Each named move below is a turn or a mirror, shown by a few rows before and after it. Which moves, in which order, take the first row of each later pair to the second? The first pair is answered.
move S:
[-10  10  13  30 -10  15   5  35  11  11 -25   0   4] |-> [  9   8  23  12 -10   2 -10 -22 -20  25 -22 -11  15]
[  5 -20  -6 -20  12 -36   7 -15 -14 -31  31 -11 -26] |-> [ -9 -18 -12 -11  17 -27  17  18   4 -39  24  -4 -36]
[-40  22 -17  29  -7  14   9 -24 -30 -48  33 -34  31] |-> [-44  19 -20  29  -7  17  10 -15 -30 -50  31 -31  29]
[ 46 -25  21  -5  22 -16   4  -1   6  22 -23   5 -18] |-> [ 37 -25  13   8  27  -7  14  25  22  17 -22  13 -20]
move X:
[ -6   2  22   5 -15  14  11   1 -22   5   8   2  -2] |-> [ -3 -14  13  -6 -10   5   8 -14 -18  -4  21  -1  -9]
[-12  -4  -3 -32   1 -12   0  -1  20 -31  39  13 -12] |-> [ 10 -30 -11  15  -6   0  -7  20  29 -35   1   8  -4]
[-21  16   9 -50  22 -21   6 -14  26  -4  36  14 -48] |-> [ 22 -55 -13  15  11  -9 -13  -4  48 -30 -12  -2 -41]
[-12  -8 -11   3  13 -13  -8   4  24  -9   7   9  -3] |-> [ -9  -1 -13  13   7  -4  -3  17  28  -3   2   9   4]
move N:
[-17  -6  -6  37   1  13   0  24  16 -22   2   6   5] |-> [-21   9   1  23   2   8  11  36  21 -11   8  14  -3]
[-3 23 24 15 -6 10  7 18 -2 21 -7  6 18] |-> [ 1 22 28  3 -4  6  4 16  2 29 -6 11  5]
[-18  -2 -10  -9   7  -5   1   7  16 -28  32   8   7] |-> [-16   0  -7 -15   9  -7   0   5  22 -25  33  12   3]
[ -6 -14 -26  27 -10   5 -20 -28 -15 -32  -4 -18  38] |-> [-34  15 -26  26 -14  13 -10   4 -11 -32   8  -7  40]
Pairs:
(2 to 4 moves a pair)
[  4   0   3 -38   7 -22 -26 -57 -23   7  12   6   8] |-> [-39  51  10  -1  -4  14  -1  29 -10  15   3  22  34]  N X S X
[ 54 -23  34   3   9  -2  17   9  14  12 -25   3 -10] |-> [ 24  18  35 -34  20  -7  26  12  16  26   8  20 -22]  X N S X
[-43  26 -21   9 -10  15  -3  -2 -26 -14  18 -11  35] |-> [-45  34  -9  -7   3  14  12  29   1  -1  23  10   6]  X X N N
[ 13 -39  -2  53  -1   3  10  25  15 -18 -42 -14  12] |-> [-36  45  22 -27   7 -11  24 -15 -29  27  23   7  16]  N X S
[  1 -11 -34   4   9  -1 -17   4  16 -34  21   1 -15] |-> [ 14 -14 -26 -11  10 -11 -10   3  22 -17  19   7 -30]  X X N X
[ 21 -38  -7  19   0  -3  -7  19  29  -9 -14   1 -23] |-> [ 32 -24  11 -21  12 -19  -5 -13  10  16  -4   3 -37]  X N X N
[-23  27   0 -16   4  -4  -2 -13 -19   9  22  -2  14] |-> [-12  24   6  13   4  12   9  38   1  17  -7   5  13]  X X N N
[-33  16 -11 -33  10  -9   3 -16  -2 -15  26 -10   2] |-> [-19   6  -8 -18  -2  -5 -12 -40 -14 -18  12 -24  22]  X N N S
[-11  15   1  31  -7  15  -1  18   8  -3 -14  -4  16] |-> [  8   9  14  -6   7  -1   5  14  19  24 -14  13 -27]  N N N
[ 33 -35 -13  25   2   0  -9 -14   7  -6  -9 -12  10] |-> [-16  34   0 -19  10   3  14   7   2  13  32  14   3]  N N X N
[ -3 -27 -17  20  -6   7  -4  -6   8 -24  -3  -5  12] |-> [-13  -8  -4  24  -5  18   5  21  -1 -10  -8   1  24]  X X X X
[ -5 -24   1  13  -9  12   2  26   9  -2 -27   5  24] |-> [-24  -2  -3 -10  -5   7   9  33  19  -5  -4  17   8]  S X X S
[ 29  10  32 -27   2 -11   4 -20 -20  41  -7   5   0] |-> [ 39 -15  16  21  -9   2  -6  -9 -17  23 -36  -8  22]  X X N
[-28  -3  -3  26 -17  20  11  22 -15   1 -17   0  27] |-> [-11   8  31 -21  -8   0  12  -7 -27  38  -4   2  -1]  N N S
[-12  -4 -11  18   4  12   3  28  27 -22  -2   4  -6] |-> [ -4   7   7  30   2  21   2  24   4   1 -19   4  11]  S X S N
[ -9  31   9 -50  18 -10  27  18   5  25  21  18 -44] |-> [ 36 -54 -22   5   5 -11 -13 -50 -14 -22  -6 -25  -5]  N N N
[-30  25  -9  10   1  16  15  36  11   0   3   7  13] |-> [-23  -1 -24  31  -8  20   1  17   2 -20  -2  -9  27]  S X N S
[ 23 -38 -20 -10  13 -22 -15 -30  18 -17   8  -4 -23] |-> [-12 -20 -42  22   2   3  -9   6  21 -44  16  -3   7]  N S N
